One turn moves every row onto another: examples first, then more rows asked:
tokop: [  9  -8   2   1   6  16   8  -4  -1  14  -4  -3 -17]
sidus: [ -2   2  12  13  15 -13   0  -6   5   2 -15  -6   2]
kefit: [ -1   8  15   5  17 -12  -9 -13   8   7 -14 -11  -7]
Kugat: [ -2  -1   7  -2  32   0   2   0   7   7 -19  -9 -10]
Soko: [  5   0   9  -3  23  16   5  -8   5   6  -1 -16  -8]
Luri: [  5   9  17   4  13 -12  -4 -14   2   5 -17 -14  -1]
mig: [  7 -14   1   2   8  12   9   2   0   8  -5  -3 -11]
kip: [  5   1  15   8  16  -5   2 -19 -11  -2 -16   2 -26]
Tazot: [  9  12  11 -11  26   0  -3  -5   9   6 -15  -1 -11]
pum: [  8  -7   3   2   7  17   7  -3  -1  15  -3  -3 -18]
nono: [  6   1  10  -3  22  16   4  -9   6   6   0 -15  -9]
Pode: [ 3  8 12 -1 16 11 17  0  3  9  1 -3 -6]
tunob: [  5   8   5   6  10  -9  -2 -13  -6   3 -20   0 -29]
pilos: [ 11   5   7   7   7  -8   5 -14 -12   2 -23  -3 -19]
Nok: [ -3   7  12  11  16 -13  -5  -6   9   1 -11  -1  -4]
rudap: [  9  -3   9   1   5  -8  -6  -9 -15   1 -18   0 -19]
Pitu: [ -1   8  11   0  18  11  13   1   6  10   2  -2 -10]
kivu: [ 14  -6   5  -3   4  13   8  -1   1   8  -2   2 -11]
Ziz: [  6  -8   2   0   9  13   2   0   6   8   0   2 -19]
dokim: [ -2   3  14   8  18 -12  -4 -11   4   6 -17 -16  -4]
pim: [ 11   3  11  -6  25   0   9  -4  -1   6 -22 -10   1]
zopiv: [  6  -2  15   8  15  -6   6 -19 -14  -2 -18  -2 -21]
Povak: [  2  -1   3  12  12 -10   4  -9 -10   2 -24  -6 -24]
Fizi: [  3  -3   7   3   8  -9  -8  -8 -11   2 -17   0 -24]
zabep: [-2  3 10  2 18 10 17  2  3 10 -2 -5 -8]
dogis: [  4   9  15   9  12 -12  -2  -8   5   2 -13  -2   2]
garu: [  3  -8   7   6   7  -9  -5  -7 -15   1 -20  -2 -20]
Nusuf: [  2  -3  13  10  18  -6   3 -18 -11  -2 -17  -2 -25]
gidu: [  6   0   9  -3  22  17   5  -9   5   6  -1 -15  -8]
Galun: [  9  -6   2   1   6  16   8  -4  -1  14  -2  -3 -18]

sidus turns into Nok
Pitu turns into Pode
Now find these:
pilos turns into Povak
Nusuf turns into kip
Fizi turns into rudap
kivu turns into mig
Tazot turns into pim
Luri turns into dokim

One turn moves every row onto another: examples first, then more rows asked:
dod: [ 17   5  14 -12  16  -3   9 -18  -5  -9  -6  -5   1  -7  -8  11]
lum: [ -5  12   6   4  -4 -18  -2   0 -16 -15  -3 -22   0  -3  -2  11]
diti: [  4  -1  10 -23   5  -1   3  -3 -15 -17 -13  -7   1   2   1   2]
nusel: [-13  12  14  12   9 -10  -4  -7  -9  -5   5  -1  -4  -5  -1   0]
Tizat: [ -4   5  10 -20   0   4   6   2 -17  -8 -14 -15  -3  -1   2   4]
puf: [ -7  14  10  17   9 -13  -1 -10 -15  -9   3  -9  -2  -4  -3  -1]
sas: [ 13  16   9  -2  13   0  14 -12 -11  -4  -7 -22  -2 -11  -6  12]
beg: [  5   4   5 -16   3  -2   9  -2 -21 -16 -16 -21   0   2   1   2]
seki: [  1   1  11  -5   1 -22  -8  -4  -8 -20  -2  -5   4   1  -3   9]
daf: [  5  13  18 -13  12   7   9  -8  -3   5  -6  -9  -5 -11  -6  12]
luro: [ 15   8  12   3  17   5   7  11  -5 -10  10  -6  -4  -6  -1   7]
ritid: [-14   7  14  -7  -4 -12  -7   4  -6  -6  -1  -7  -3  -4   0  12]
dode: [ 17   7  12   2  18   3   8  10  -6 -12  10  -5  -2  -4  -2   7]
Vivun: [ 16   9  10   5  17   4   9  10  -8 -12   9  -8  -2  -5  -1   7]
Rem: [ -5   7  12  12  11 -15  -4 -11 -10 -10   4   0   0  -4  -2   0]

nusel turns into Rem
seki turns into lum
dod turns into sas
Now find these:
diti turns into beg
dode turns into Vivun

